Some points:
[-47 0 -5 4 13 -3 9 -5 12 -13 -24 -17 41 9 0 21 -4 -1 -33 7 21 0 -8 2 -7 -6 -13 14 28 1 25 -21 -46 -12 -19 -29 -13]
[5 18 7 -2 32 -19 -11 18 -24 -19 -22 9 -3 -4 16 -31 44 20 -14 -5 -30 9 -28 -24 3 9 -3 18 35 17 -7 -15 -18 35 4 -10 21]
[-20 -10 39 17 48 0 -14 2 -16 0 -14 -28 3 7 -39 -28 5 17 -23 24 -7 -37 15 -47 24 5 -19 -49 -19 -23 -33 34 16 0 44 -51 12]
[19 -40 -24 -19 -30 -18 21 -33 -7 27 3 -39 -4 -13 15 17 -10 -16 -3 -6 4 -37 -7 54 -6 -27 37 -32 35 4 -14 -5 -29 -10 -32 16 -8]
[-21 5 13 9 4 5 -4 18 5 -26 -17 -26 47 9 -12 12 -6 9 -45 15 11 -1 -12 16 8 -1 -18 23 23 -11 9 -16 -7 -1 -14 -38 -7]
[12 20 -4 27 32 8 26 24 -13 19 -7 36 -2 16 45 -22 19 42 36 -36 -19 21 -11 -52 9 -27 -10 -6 7 6 1 15 -35 11 23 17 25]
[11 -21 -10 -2 2 -9 25 14 -8 11 5 -14 55 9 13 3 -37 -10 -17 -5 28 -35 2 -9 36 -30 19 -9 15 -11 -17 31 -2 -15 14 6 18]
[-28 17 3 16 -16 4 -17 -26 13 6 -16 32 -34 -7 10 22 -5 0 36 4 -9 39 23 -17 -10 9 -43 16 -42 -26 47 -5 -17 -19 16 7 -31]
[-32 33 30 0 9 25 -17 19 -8 -13 -42 3 56 38 8 -7 -44 34 -39 0 5 12 15 -13 40 -22 -10 45 36 -31 -6 -15 2 -29 -8 -34 24]
[-31 18 -19 10 -7 27 23 -8 22 16 -2 -11 23 3 21 9 -5 -10 23 -7 4 19 -11 10 7 -37 -8 7 24 -26 -2 -8 -38 -13 -1 2 16]
[-8 0 -1 -14 -26 -17 -36 -1 1 -19 8 15 -14 -25 -20 5 -20 -41 -12 32 3 5 20 -14 8 34 -8 22 -37 -9 10 14 40 -5 28 0 -11]
[-11 20 32 -11 23 -9 -19 -9 -27 17 -27 3 -24 10 -6 -16 4 74 -6 -17 -62 -34 7 -31 22 19 -6 -12 27 -10 -29 0 -13 -18 -13 -10 25]
[10 -17 19 -4 -21 -9 -26 -5 -1 -10 10 6 -14 -8 -32 14 -28 -15 -13 22 14 -13 35 2 1 32 -7 -3 -52 -8 11 17 55 -14 16 -3 -31]
[13 7 6 11 45 15 34 -17 2 18 1 40 13 32 19 -11 10 6 48 -37 30 17 -1 -25 -6 -26 11 -9 -5 22 8 -5 -20 4 2 34 11]
[79 -53 34 -10 13 -42 4 -28 -47 20 -2 4 3 7 -5 -7 -18 -12 7 -8 26 -58 26 7 30 -7 24 -45 -25 -8 -27 35 45 -1 23 36 -9]
[36 3 6 11 -44 4 9 21 3 -9 1 -14 21 4 7 37 -9 22 -3 -12 -4 5 -13 67 2 -3 -18 28 8 -18 15 -18 15 0 -30 13 -29]
[-7 10 -22 6 1 8 1 -9 21 -19 10 25 -17 -11 9 -3 35 -48 25 4 25 54 -15 6 -37 3 -4 25 -13 23 36 -26 -13 29 1 11 -15]
[-40 34 -24 -2 -14 38 6 39 23 -2 5 -5 38 10 14 -10 -31 0 -15 0 -3 23 -6 -19 26 -25 5 32 29 -13 -16 4 -8 -18 5 -17 43]
[-9 -7 -14 -3 -4 -24 -1 12 20 -14 30 13 -6 -19 -28 28 -7 -6 -12 11 3 -24 3 -24 -17 52 -8 -2 -37 29 21 20 13 -2 6 10 -22]
[-41 12 30 -1 -3 36 -19 -55 27 17 9 9 -29 10 -44 19 -27 -9 38 9 12 9 42 1 -4 14 -23 -14 -54 -31 4 -2 26 -42 5 1 -18]
[35 21 -7 17 -34 33 -28 55 -14 -11 -2 -16 -55 -6 27 -53 46 21 2 8 -52 67 -15 30 -19 -22 3 9 12 -3 -14 -19 26 45 -1 -33 10]
[37 -9 -1 -22 -11 -56 -10 -19 -27 -2 -11 54 -3 -9 29 16 -19 -17 9 -15 10 -8 12 -15 13 23 7 34 -8 10 27 3 2 -6 7 53 -14]
[25 -19 -14 -6 -17 -21 19 31 0 -12 16 -15 49 -4 1 25 -25 -7 -28 0 20 -33 -14 19 19 1 13 12 15 6 -4 19 13 -2 -4 13 -1]
[11 -11 -12 1 10 30 1 -29 -2 12 -6 2 -36 7 24 -45 35 -46 32 1 25 54 3 20 -31 -49 28 -17 3 13 -1 -26 -10 27 -2 -6 3]
[14 -30 9 -11 18 -46 -21 -45 -30 -17 -29 -8 -19 -24 2 -13 43 -49 -11 24 14 -3 -7 12 -15 7 0 -7 7 3 13 -20 -17 32 9 -7 -23]
[37 -13 5 7 28 -15 13 13 -20 -2 4 26 19 9 13 -18 2 -16 10 -8 30 -1 2 -30 14 -12 9 -6 -15 11 -2 21 16 20 32 20 9]
[68 -11 18 13 -45 -7 18 6 -6 -8 -1 -10 17 10 10 55 1 31 8 -23 4 -2 -18 101 -9 0 -17 23 4 -14 28 -30 12 4 -51 34 -56]
[-26 -11 -38 -16 -44 -1 8 -45 16 28 1 -44 -31 -35 12 19 13 -28 16 9 -24 -6 -16 54 -16 -25 8 -17 34 -24 -8 -18 -50 -11 -24 3 -4]
[-4 -18 10 -14 -8 -8 -19 -29 14 -16 11 22 2 -1 -34 20 -33 -51 -6 22 56 2 34 -2 -13 31 1 8 -58 10 31 4 44 -17 9 8 -38]
[-40 22 -22 10 -8 40 17 10 24 13 0 -15 23 9 20 -5 -12 -5 9 -1 0 25 -7 -3 11 -43 -3 7 25 -23 -9 -2 -30 -16 4 -15 28]
[-17 32 30 -20 49 27 -7 6 12 -26 7 8 21 24 -43 -24 15 12 -19 -6 11 4 -14 -9 -10 31 20 23 21 38 -23 -32 28 14 -33 -9 26]
[18 -1 -2 19 48 -41 0 -3 -34 -30 -44 33 17 -4 53 -27 62 -36 4 1 23 47 -29 -34 -3 -22 -18 31 22 9 36 -22 -47 58 33 -1 -3]
[-13 -15 -13 15 -28 4 7 -27 7 21 3 -65 -11 -36 -3 10 21 -38 20 28 -18 -14 -15 45 13 -38 -23 -36 4 -67 -31 19 -22 5 30 -15 1]
[-18 -26 5 16 4 -31 15 -36 3 -10 -29 -26 25 -6 0 56 10 -3 -16 8 25 -17 -10 34 -18 0 -38 -2 5 -14 50 -25 -57 -9 -21 -12 -57]
[30 -27 35 23 13 -54 -11 -16 -41 4 -26 -28 -33 -22 -9 14 45 45 -1 5 -51 -51 -10 5 4 24 -48 -46 -10 -30 -2 17 -18 20 17 -11 -34]
[26 -3 -4 14 15 -32 25 21 4 -6 25 22 3 -11 -5 33 20 25 16 -21 -8 -27 -23 -16 -9 40 -20 -4 -22 26 21 17 -8 18 4 38 -17]
[-12 12 4 13 43 37 31 3 23 14 24 19 6 30 -16 -10 3 22 29 -25 20 9 2 -27 -17 -6 8 -23 -16 29 -4 2 -3 -3 -6 9 13]
[-7 -5 -18 13 -22 -11 15 28 13 -12 13 -21 38 -15 1 32 -14 -17 -18 15 9 -15 -15 7 14 -1 -21 12 -3 -19 10 22 -4 -3 19 -3 -6]
[7 -1 1 -22 33 29 12 -12 20 -9 31 18 18 19 -27 -28 2 -50 10 -4 58 17 -5 5 -18 0 49 3 -5 44 -21 -17 41 17 -13 18 22]
[-46 11 -34 8 -13 11 15 4 27 5 10 -25 23 -21 7 12 -5 -31 2 16 1 2 -16 -7 10 -22 -12 3 14 -26 -6 13 -35 -6 21 -11 19]
[-32 1 8 -62 18 -3 -39 -73 -12 -3 -28 15 -17 6 -14 -37 -9 -51 -20 12 24 8 21 -2 -9 9 60 21 37 27 -16 -46 3 -16 -34 -3 25]
[-27 15 -5 -2 -11 3 -3 -42 14 28 3 9 -53 -15 -4 19 12 14 42 -8 -37 4 8 -1 -17 15 -19 -14 -16 -11 9 -5 -29 -19 -8 17 -8]
[24 -26 -24 -18 -33 -37 -34 14 -20 -26 -1 8 -22 -33 12 -20 -2 -57 -31 35 11 11 12 -6 -4 16 20 18 -14 16 12 13 32 21 26 -7 -10]
[-30 20 -31 -17 -28 -23 -19 18 9 4 18 6 -43 -40 0 7 2 20 -7 7 -62 -18 -6 -35 -2 49 -6 6 0 11 -3 20 -12 -6 6 3 17]
[22 11 -3 -11 -21 -37 -30 23 -39 3 -13 28 -15 -20 32 -19 -14 7 -4 3 -47 -11 9 -46 45 12 -3 24 3 -24 -15 34 17 -1 44 16 29]
[32 -20 23 -4 39 26 23 -26 -13 35 15 -9 -7 29 -17 -33 2 8 32 -21 17 -26 11 2 5 -31 36 -61 -6 7 -52 14 23 1 0 13 24]
[5 9 -17 -50 -22 -21 -19 -9 -15 12 -10 58 -22 8 31 -2 -46 24 -13 -29 -17 -3 28 -30 3 28 49 35 24 44 15 -11 -2 -35 -38 37 16]
[-34 15 -23 6 30 23 27 19 47 -4 55 -14 -8 -14 -46 2 33 -6 15 1 -3 -13 -31 -20 -32 34 2 -25 -16 40 -20 11 -1 21 -3 -3 18]
[7 -33 -33 -22 -26 -14 23 -27 2 24 6 -33 1 -12 16 14 -7 -19 -6 -5 6 -31 -10 43 -9 -26 40 -26 39 11 -15 -7 -34 -12 -34 13 0]
[11 28 64 28 -2 77 -21 -5 12 13 11 -17 -28 34 -53 -13 -3 40 39 1 -12 25 29 43 5 -9 -30 -23 -50 -50 -33 -6 79 -14 -1 -16 -7]
[4 14 2 18 -13 36 15 39 8 1 -5 -5 39 31 22 3 -30 31 -8 -14 9 22 4 14 15 -37 -5 18 14 -15 3 -2 4 -16 -10 -11 5]
[2 -66 -49 26 -29 6 1 69 -6 5 -12 1 -57 28 42 -15 -43 84 -75 -2 -6 21 64 -40 -78 -6 32 -60 -34 92 81 13 -30 -28 -38 -80 -67]
[-22 27 19 2 53 7 21 12 17 -8 14 2 3 13 -37 8 38 66 -1 -24 -28 -25 -33 -17 -23 45 -11 -9 18 42 -8 -18 -21 13 -38 -4 11]
[25 16 25 9 -38 47 -51 17 -17 -11 -15 -13 -46 5 3 -58 12 -15 6 28 -21 67 21 35 7 -31 -2 14 -16 -44 -26 -14 69 20 20 -34 9]
[9 2 -4 9 -12 7 4 80 1 -23 14 -14 71 9 -3 -1 -46 5 -49 11 15 -18 -3 -18 43 -8 2 21 3 -11 -20 39 42 -5 28 -21 26]
[-8 41 -1 -16 5 -3 10 6 22 9 42 7 -20 -22 -35 21 24 33 33 -22 -56 -37 -38 -3 3 58 -8 6 9 11 -35 6 8 7 -20 45 30]
These points spread out most along one direction. Take the direction at right angles to it along which they spread out most. Go by this last direction. How far along it is each point below, from 0 to 99? 50 is the average, and the first point above lies past it. One standard deviation of the points above along it is 16.
[24 -26 -24 -18 -33 -37 -34 14 -20 -26 -1 8 -22 -33 12 -20 -2 -57 -31 35 11 11 12 -6 -4 16 20 18 -14 16 12 13 32 21 26 -7 -10] >> 40
[-18 -26 5 16 4 -31 15 -36 3 -10 -29 -26 25 -6 0 56 10 -3 -16 8 25 -17 -10 34 -18 0 -38 -2 5 -14 50 -25 -57 -9 -21 -12 -57] >> 80
[7 -33 -33 -22 -26 -14 23 -27 2 24 6 -33 1 -12 16 14 -7 -19 -6 -5 6 -31 -10 43 -9 -26 40 -26 39 11 -15 -7 -34 -12 -34 13 0] >> 79
[-40 22 -22 10 -8 40 17 10 24 13 0 -15 23 9 20 -5 -12 -5 9 -1 0 25 -7 -3 11 -43 -3 7 25 -23 -9 -2 -30 -16 4 -15 28] >> 71
[11 28 64 28 -2 77 -21 -5 12 13 11 -17 -28 34 -53 -13 -3 40 39 1 -12 25 29 43 5 -9 -30 -23 -50 -50 -33 -6 79 -14 -1 -16 -7] >> 23
[-34 15 -23 6 30 23 27 19 47 -4 55 -14 -8 -14 -46 2 33 -6 15 1 -3 -13 -31 -20 -32 34 2 -25 -16 40 -20 11 -1 21 -3 -3 18] >> 43
[-20 -10 39 17 48 0 -14 2 -16 0 -14 -28 3 7 -39 -28 5 17 -23 24 -7 -37 15 -47 24 5 -19 -49 -19 -23 -33 34 16 0 44 -51 12] >> 24
[36 3 6 11 -44 4 9 21 3 -9 1 -14 21 4 7 37 -9 22 -3 -12 -4 5 -13 67 2 -3 -18 28 8 -18 15 -18 15 0 -30 13 -29] >> 66
[-7 10 -22 6 1 8 1 -9 21 -19 10 25 -17 -11 9 -3 35 -48 25 4 25 54 -15 6 -37 3 -4 25 -13 23 36 -26 -13 29 1 11 -15] >> 58
[-11 20 32 -11 23 -9 -19 -9 -27 17 -27 3 -24 10 -6 -16 4 74 -6 -17 -62 -34 7 -31 22 19 -6 -12 27 -10 -29 0 -13 -18 -13 -10 25] >> 36
[11 -11 -12 1 10 30 1 -29 -2 12 -6 2 -36 7 24 -45 35 -46 32 1 25 54 3 20 -31 -49 28 -17 3 13 -1 -26 -10 27 -2 -6 3] >> 61
[-9 -7 -14 -3 -4 -24 -1 12 20 -14 30 13 -6 -19 -28 28 -7 -6 -12 11 3 -24 3 -24 -17 52 -8 -2 -37 29 21 20 13 -2 6 10 -22] >> 34
[-30 20 -31 -17 -28 -23 -19 18 9 4 18 6 -43 -40 0 7 2 20 -7 7 -62 -18 -6 -35 -2 49 -6 6 0 11 -3 20 -12 -6 6 3 17] >> 40
